Each row is where one point has got to under a steady rotation. How many steps took it there?
The counts run from 0 to 605.
[135  98 136 120 111 134 121 176 114 121 107 121  84 101  53 123 156 115
 121 115 125  94 129 161  98 128 145  89 117 132 152 121 111 150 150 111
 113 142 128  82  64 103 163 122  92 187 142 128 102 168 136 125 117 115
 159 114  60 145 127 115 118 145 156 144 125  83 100 124  86 134 146  86
 127 126 119 147 131 140  99 131 126 118 106 103 130]  22
[159 107 131  96 118 113 142 156 115 134  73  73 109 128  67 111 172 102
 124 133 118 101 142 151 122 126 126  90 111 122 136 117 111 145 114 134
  96 132 125 126  87 133 151 108  80 207 138 145 103 171 120  92 106 115
 143  73  42 148 117 128 123 178 140 140 115  76 116 134 119 127 130 117
 118 134 144 107 145 118 124 134  98 122  89 127 126]  46
[134 119 130 137 106 114 148 177 129 124  89 102 118 130  41 108 144  97
 111 140 116  68 131 142 102 118 133  79 109 129 144 112  96 134 140 112
 117 135 117  86  85 109 132 118  87 208 134 134 113 179 133 114 122 110
 162  94  56 122 129 103 131 143 170 143 108  97 101 129  99 130 139  99
 122 106 127 138 143 139 129 115 123 141  83 134 115]  516
[170  88 125 101  95 129 143 158 120 127  85  91 106 125  57 121 171 125
 117 125 130  89 140 144 106 131 144  86  97 129 137 113 110 157 146 125
  99 126 122  99  68 127 151 115 113 197 118 131 106 173 122 102 111 139
 166 100  38 150 125 123 123 149 167 127 106  79  96 122 101 136 144 120
 121 104 131 126 151 136 103 126 107 133 102 127 126]  362
[140 118 130 123 119 126 142 158 117 117  79  98 125 136  47 110 154  75
 128 141 118 102 127 160 128 105 129  84 111 136 144 125 101 136 128 126
  97 142 122  82  67 124 157  98  98 190 155 140 116 158 131  94 106  90
 145  79  51 146 123 113 126 153 123 156 136  79 110 148 114 122 148 106
 124 126 123 125 147 141 126 124 128 113  85  95 117]  558
[138 132 140 115 108  97 139 174 118 146  71  89 113 120  32 125 152  93
 131 117 125 107 154 154 123 137 140  88 121 134 141 107  87 128 126 122
 120 138 125  98  81  85 154 115  86 202 137 143 103 165 131 104 120 118
 145 100  55 139 126 114 132 175 133 148 111  92 126 118 117 112 131  86
 139 142 115 134 145 121 121 115 114 140  89 106 108]  441
[148 107 132 129 124 116 135 166 106 120 108  95 111 124  63 113 164 109
 120 127 126 111 146 152 123 126 127  75 113 122 157 117 112 129 134 106
 102 124 145 106  77 114 162  94 101 215 138 147 118 157 115  97  90 109
 155  72  37 138 124 139 143 172 141 134 115  84 104 139 107 140 154  97
 136 145 132 112 123 134 136 135 115 127  88 108 130]  214
[143 125 141 138 112  99 145 176 109 126  75  91 123 142  47 121 141 110
 123 146 130 106 161 135 109 126 140  81 112 130 149 119  92 109 137 113
 125 140 131  94  82 104 129 111 108 207 139 141 112 168 129  83 101 122
 145  78  44 132 118 121 141 157 146 149 108 106 112 142 113 127 145 113
 134 131 118 130 144 125 131 104 119 142  80 116 109]  279
[140 123 123 121 116 127 148 175 131 141  88 109  99 117  48 125 141  96
 128 126 107  92 136 157 105 134 136  76 114 125 138 120  83 126 132 122
 135 140 130 104  91  82 152 105  90 193 143 126  99 153 133 111 113 116
 136  98  49 140 119 121 113 185 126 146 113  91 122 122  96 126 163  83
 136 121 122 115 133 118 126 109 102 150  93 103 118]  334
[152 103 127 112 112 134 137 158 132 119 105 110  97 131  38 123 174 123
 120 119 112 104 133 167 116 146 144  79 106 131 147 131  94 136 148 121
 125 126 141 107  74 102 161  99 119 191 123 138  99 152 121 106 121 125
 146  96  55 150 124 116 113 166 119 128 111  89 111 120  89 133 173  88
 127 120 124 121 147 123 104 121 112 158  90  91 130]  257
[157 117 140 109 107 112 126 153 117 126  80  89 126 131  37 117 168 103
 142 134 120 111 137 153 143 123 132  88 107 151 142 121 106 138 140 138
  89 128 145  89  67 131 159 100 122 201 141 149 115 161 122  87 106 106
 157  78  62 150 130 116 131 151 124 147 123  73 107 130 137 132 143 105
 124 132 123 135 155 122 109 130 123 127  94 109 108]  319
[148 105 133 106  99 118 130 157 133 131  86 106 102 115  35 110 165 107
 129 119 120  96 119 153 105 115 147  88 110 132 131 117 114 156 149 134
  95 144 127  85  67 117 158 116  87 187 125 133 110 172 129 108 121 106
 165 111  65 150 137 125 119 150 137 146 128  77 102 121  93 120 143  90
 122 113 115 143 150 132  89 131 121 120 107 103 122]  473
[164  97 120 111 109 115 130 156 130 120  93 103  96 111  57 119 165 105
 131 137 119  91 122 165 104 111 125  88 117 120 144 118 116 156 130 108
  93 136 113 105  76 126 155 131  72 191 136 127 110 176 116 112 112 101
 160  98  56 143 129 129 111 162 176 139 126  76 103 132 102 129 139 101
 130 112 124 134 126 120 117 146  94 125  96 117 122]  575
[159 121 132 106 114 121 130 163 129 145  75  94 111 117  52 121 166  93
 144 126 105  97 127 155 137 134 127  90 115 124 129 113  86 134 125 130
 111 129 137 104  77 115 165 101 104 199 141 134 100 147 111  91 102 118
 148  86  53 142 131 125 119 186 127 147 114  71 118 121 129 126 154  98
 126 129 128 110 159 106 112 133  98 135 106 114 106]  327
[140  92 139 112 123 127 125 169 132 126  98 111  96 121  41 123 159 104
 116 109 124  92 132 156 101 134 149  86 118 128 141 129 111 151 138 120
  98 152 122  87  76  98 165 120  98 178 134 134 104 170 132 105 114 114
 159 115  59 152 130 117 114 148 128 137 122  69  99 122  79 123 149  91
 123 126 108 137 139 141  95 121 133 132  93  94 127]  474
[162 115 133 121 121 105 127 157 121 118  86 108  97 114  71 121 157 105
 135 152 132 106 139 154 104 104 132  78 119 114 150 117  87 135 134 105
  90 144 139  97  77 127 133 125  91 204 127 121 113 169 117  82  97 110
 153  68  54 137 130 132 130 165 160 154 145  77  95 142 127 126 158 115
 125 128 138 121 142 106 113 121  99 120  87 125 118]  459
[148 123 119 120 109 122 133 162 117 135  65  96 115 126  49 113 161  86
 139 134 120  87 119 160 129 128 135  92 122 132 140 117 102 147 128 119
 112 133 108 100  75 113 158 127  72 197 151 131 105 173 128 119 127 101
 145  91  44 142 137 110 110 163 166 139 105  93 116 127 112 122 124 109
 149 116 134 142 138 125 135 135  97 125  98 122 104]  55
[142 103 135 117 129 113 131 157  88 113  79  85 109 151  61 128 165 119
 130 145 129 119 156 159 132 146 148  80 113 132 162 134  92 127 148 115
 106 120 123 115  87 113 148 111 112 201 140 143  92 165 126  88 115 114
 136  82  28 156 112 117 124 162 138 148 119  86 108 133 106 135 151 111
 133 150 125 124 128 124 129 115 114 135  76 101 125]  492
[166 102 116 115 107 117 142 156 142 128 109 118  99 115  38 117 163 119
 115 142 122  92 125 148  90 108 143  79 102 118 142 130 111 139 150 119
 103 144 131  93  74 111 146 108 102 191 118 138 123 175 116  96 101 112
 153  86  61 147 131 136 125 167 147 135 124  89  94 136  88 133 170 103
 122 102 113 131 136 121  98 126 102 136  99 100 141]  465
[150 104 137 109 115 109 126 153 119 116  99  98  96 127  49 127 172 128
 135 139 127 126 159 159 113 128 148  71 109 132 151 130  93 129 157 122
 101 128 143 101  77 122 139 107 116 193 117 140  99 156 129  85 112 106
 143  77  55 154 116 132 133 161 115 154 138  81 103 127 112 135 177  99
 118 137 116 130 142 120  93 121 117 151  82  94 131]  143
[155 103 142 106 136 122 134 165 126 119 100  92 105 145  63 115 170 105
 120 118 120 103 141 158 130 138 139  83 109 131 145 135  97 135 125 125
  97 131 132 115  85 108 164  95 116 204 140 155 108 156 111  85  96 108
 151  84  47 151 115 115 117 163 106 138 114  72  99 127  97 138 168  93
 119 137 127 107 137 132 122 127 132 140  83  98 124]  321
[154  94 134 105 120 127 139 173 131 122  95 100 114 135  51 118 166 119
 117 118 109  92 128 150 123 149 128  81 101 143 145 126 115 140 142 132
 117 136 131 117  78 109 164 105 111 215 133 154 113 169 115 114  99 129
 157  91  48 130 124 110 119 155 136 126  88 101 103 117 105 137 150 103
 125 125 140 123 142 127 114 140 116 144  81 116 113]  431
[157 117 141  99 104 102 138 159 145 127  85  96 103 134  31 118 172 120
 127 122 115  93 150 146 106 144 147  85 119 126 132 118  94 143 140 121
 113 142 127 118  89 104 137 123  88 194 104 135  97 188 133  89 133 121
 155 102  64 142 124 120 114 160 148 143 114  89 103 114  98 121 157  97
 131 122 119 140 152 107  97 119 107 160  81 125 123]  471
[159 113 127 135 125 120 148 170 138 131  98 115 117 135  52 115 145  97
 120 138 114  83 119 152 117 107 133  81 107 120 138 124  87 121 123 119
 103 142 144  80  75 103 162 104 114 196 135 137 127 160 104  92  89 110
 155  78  58 133 131 119 130 161 138 135 118  74  91 147 103 120 170 105
 119 108 117 115 138 120 122 109 125 137  90 115 115]  5
[134 108 134 121 126 124 132 159 106 105  81 106 105 145  50 124 164 119
 139 151 129 102 146 163 125 147 154  88 119 137 148 123  76 139 156 108
 110 128 114  89  71 121 139 133 114 194 137 132  91 170 140  96 136 107
 152  89  50 154 126  96 111 125 158 158 135  80 101 128 114 121 151 107
 128 133 119 155 141 125 109 106 120 133  80 112 109]  416
[152 120 120 125 101 102 143 164 137 144  94  98 102 119  30 116 159 103
 116 132 118 106 132 151  93 111 148  81 116 122 139 127 110 131 140 113
 118 148 130 106  89  87 148 106  76 193 128 136 111 182 126 103 113 104
 139  93  57 138 131 137 116 177 132 139 116  98 112 132  88 121 152  91
 138 118 111 133 131 126 124 131 100 148  91  93 136]  227
[145 128 133 130 106 105 137 155 133 117  84 110 113 142  37 112 163 101
 132 161 115 100 137 155 108 123 137  75 112 133 147 120  78 127 145 108
 117 135 115  92  91 131 114 128 103 204 122 135 108 170 130  85 125 102
 145  72  69 133 128 112 124 144 161 159 124  86  96 131 118 128 158 111
 123 120 126 135 148 108 114 112 114 146  73 131 110]  348
[132  96 134 136 112 129 147 171 121 114  94 103 104 135  58 107 149 106
 115 135 117  72 135 149  91 116 129  77 109 130 144 118 100 141 149 115
 107 129 112  84  76 118 125 120 102 199 135 126 112 177 136 105 116 115
 160  89  50 135 109 111 133 133 175 146 119  89  89 132  92 128 143 106
 111 101 128 132 136 151 123 117 129 131  81 121 124]  239
[147 114 133 118 113 106 140 165 126 111  88 104 106 138  59 116 154 118
 138 152 126  99 142 149 109 130 144  82 111 134 156 119  82 140 149 107
 119 133 125 100  83 125 120 120 112 208 117 124 102 169 135  80 111 123
 152  75  56 129 128 115 125 134 171 157 126  89  90 128 112 137 157 121
 117 123 141 129 146 106 108 112 118 142  72 137 113]  71
[166 101 134  94 114 120 126 151 122 122  95 101  87 106  64 130 178 121
 137 129 121 109 133 163 119 135 131  86 115 127 143 114 105 155 134 124
  86 119 136 118  71 127 153 114 103 206 118 133 103 161 118 101 112 115
 163  88  58 148 129 130 124 161 147 139 131  68 101 121 117 140 149 102
 119 134 135 130 144 113  94 142  98 133  96 124 123]  536
[150 114 147  98 108 104 139 172 117 137  72  86 109 113  37 117 159 104
 134 124 125 102 156 147 116 136 141  85 111 137 142 113  97 136 140 128
 128 139 131 110  89  92 138 112  93 203 130 135 100 172 136  97 112 135
 146  89  47 132 120 126 128 171 130 147  89 104 117 120 119 128 132 107
 133 128 131 124 157 116 112 132  97 144  92 119 119]  156
[151 106 130  93 106 135 134 155 132 121  82 107 100 125  45 122 170 115
 142 127 112  98 134 169 129 147 144  83 103 142 131 129  90 142 154 139
 123 135 120 108  69 120 152 114 106 190 123 137  89 158 131 103 123 126
 135  91  57 147 122 110 106 161 128 147 113  89 112 115 114 137 165 104
 121 120 136 135 164 109  97 128 101 147 100 109 116]  540
[135 110 138 128 110 120 124 166 119 110 100 114  90 108  55 110 162 100
 127 141 121  87 128 150 101 127 124  83 117 126 153 115  90 153 139 113
  93 122 129  81  77 143 140 122  97 203 123 120 109 162 130 120 122  90
 174  92  61 134 128 115 134 145 176 158 146  63 105 119 106 137 146  85
 112 125 126 139 137 126 112 126 125 125  89 132 120]  413
[160 120 126 116 131 102 131 164 131 129  83 106 107 135  57 130 157  97
 138 140 130 106 130 157 118 121 149  85 124 125 142 129  92 134 124 107
  99 157 132 107  81  98 157 119  89 192 136 143 114 175 111  73  87 103
 145  81  56 148 126 126 112 170 118 148 123  79 103 144 115 114 165 112
 134 134 117 130 135 109 111 117 112 132  83  98 120]  113
[150 113 152 101 106 116 137 174 134 127  86  94  95 117  43 123 163 123
 131 116 122  99 153 146 102 148 146  83 110 135 138 114  93 143 146 120
 125 139 132 108  86  98 127 133 100 204 111 125  96 173 144 106 126 139
 157 107  54 132 127 115 124 155 156 145 110  86  99 106 104 129 149  96
 125 126 125 133 153 118  90 115 113 153  84 127 125]  194
[129  99 153 114 131 124 142 177 107 113  97  99  93 140  61 120 157 115
 126 128 124 102 152 152 113 149 142  72 106 145 159 124  85 139 155 123
 131 122 132 107  80 115 131 112 118 216 126 141  88 164 147 100 110 129
 145  83  50 133 113 102 128 137 143 152 114  97 100 118 106 145 157 107
 117 145 134 128 146 127 108 117 130 147  66 126 118]  32
